arr = [137 133 121 126 128 129 138 139 120 129 120 133 118 129 150]
What is the entry just right of the centre entry?
A: 120
The entry just right of 121: 126

data = [[129, 128, 140, 113, 130, 112, 143, 116], [124, 136, 127, 125, 131, 122, 130, 127], [110, 144, 111, 115, 125, 125, 109, 138], [106, 158, 108, 137, 138, 126, 115, 138], [134, 134, 148, 132, 142, 113, 156, 110], [112, 141, 110, 116, 123, 127, 108, 140]]
The minimum is 106
Report the entry just left of 156.
113
Report the entry just right of the smallest entry.
158
The entry just right of 156: 110

[[133 127 127 124 146 115 116 125 126 120 133 128 126]
 [137 126 129 121 148 130 126 136 123 135 133 129 130]
 [131 126 125 137 136 127 137 115 133 138 124 125 114]
 [130 123 126 124 140 116 115 119 123 118 136 121 126]
 [137 129 129 120 150 127 124 134 126 130 133 130 129]
 [111 124 127 127 137 134 135 135 127 117 126 119 121]
 [140 123 127 133 131 128 136 122 121 124 113 125 123]
 [132 127 125 138 135 127 137 115 132 138 123 124 114]
 [121 123 144 130 131 137 117 133 130 127 121 124 116]]
Indices start at 1.
The entry in row 1 and column 1: 133
The entry in row 1 and column 3 is 127
The entry directly below the largest entry is 137
The entry directly above the centre entry?
Answer: 115
The top entry of the column that holds the largest entry?
Answer: 146
The entry in row 2 and column 2 is 126
The entry at row 2, column 1: 137
The entry just left of the largest entry?
Answer: 120
The entry in the bottom-right corner -> 116
The entry directly below the centre entry -> 135
The top-right entry?
Answer: 126
The bottom-left entry?
Answer: 121
The entry at row 1, column 2 is 127
The entry at row 3, column 1: 131
The entry just right of the smallest entry -> 124
The entry directly above the largest entry?
Answer: 140
The centre entry -> 124
The entry directly below 148?
Answer: 136

m = [119 135 117 119 129 103 124 132 125 135 109 113 124 128]
Read off the entry just left of 132.
Answer: 124
Read off the entry just right of 109.
Answer: 113

Questions about the table below.
1) Give the largest entry.
2) Give the entry just right of the largest entry.
3) Give the entry just left of 154.
4) Give the entry just right of the smallest entry.
((104, 122, 143, 154, 131, 134), (105, 147, 144, 113, 102, 119), (131, 133, 137, 116, 118, 147))
1) 154
2) 131
3) 143
4) 119

M =
array([[137, 139, 125, 123, 134, 111, 128, 131],
       [123, 121, 119, 137, 132, 120, 134, 113],
       [139, 128, 116, 137, 123, 127, 115, 121],
       [140, 120, 125, 136, 122, 117, 135, 119],
       [139, 135, 125, 130, 134, 113, 117, 125],
       [124, 125, 132, 129, 151, 127, 125, 131],
       [117, 123, 115, 124, 124, 125, 117, 118],
       [126, 144, 131, 128, 139, 131, 136, 117],
       [136, 130, 137, 120, 134, 135, 136, 143],
       [126, 124, 115, 124, 114, 139, 130, 137],
       [146, 119, 139, 132, 128, 127, 123, 133]])
Indices start at 1.
Report the entry at row 3, column 2.
128
The entry just left of the largest entry: 129
The bottom entry of the column that holds the smallest entry is 127
The bottom-right entry is 133
The bottom entry of the column that holds the largest entry: 128
The entry at row 2, column 1 is 123
The entry in row 1 and column 3 is 125
The bottom-left entry -> 146
The entry in row 3 and column 1: 139
Report the entry in row 1 and column 1.
137
The largest entry -> 151
The entry just left of 114: 124
The entry directly below the smallest entry -> 120
The entry in the top-right corner -> 131
Report the entry directly above 122.
123
The entry in row 1 and column 2 is 139
Report the top entry of the column that holds the smallest entry.
111
The entry just right of 111 -> 128
The top entry of the column that holds the largest entry is 134
Report the entry just right of the largest entry.
127
The entry at row 2, column 2 is 121
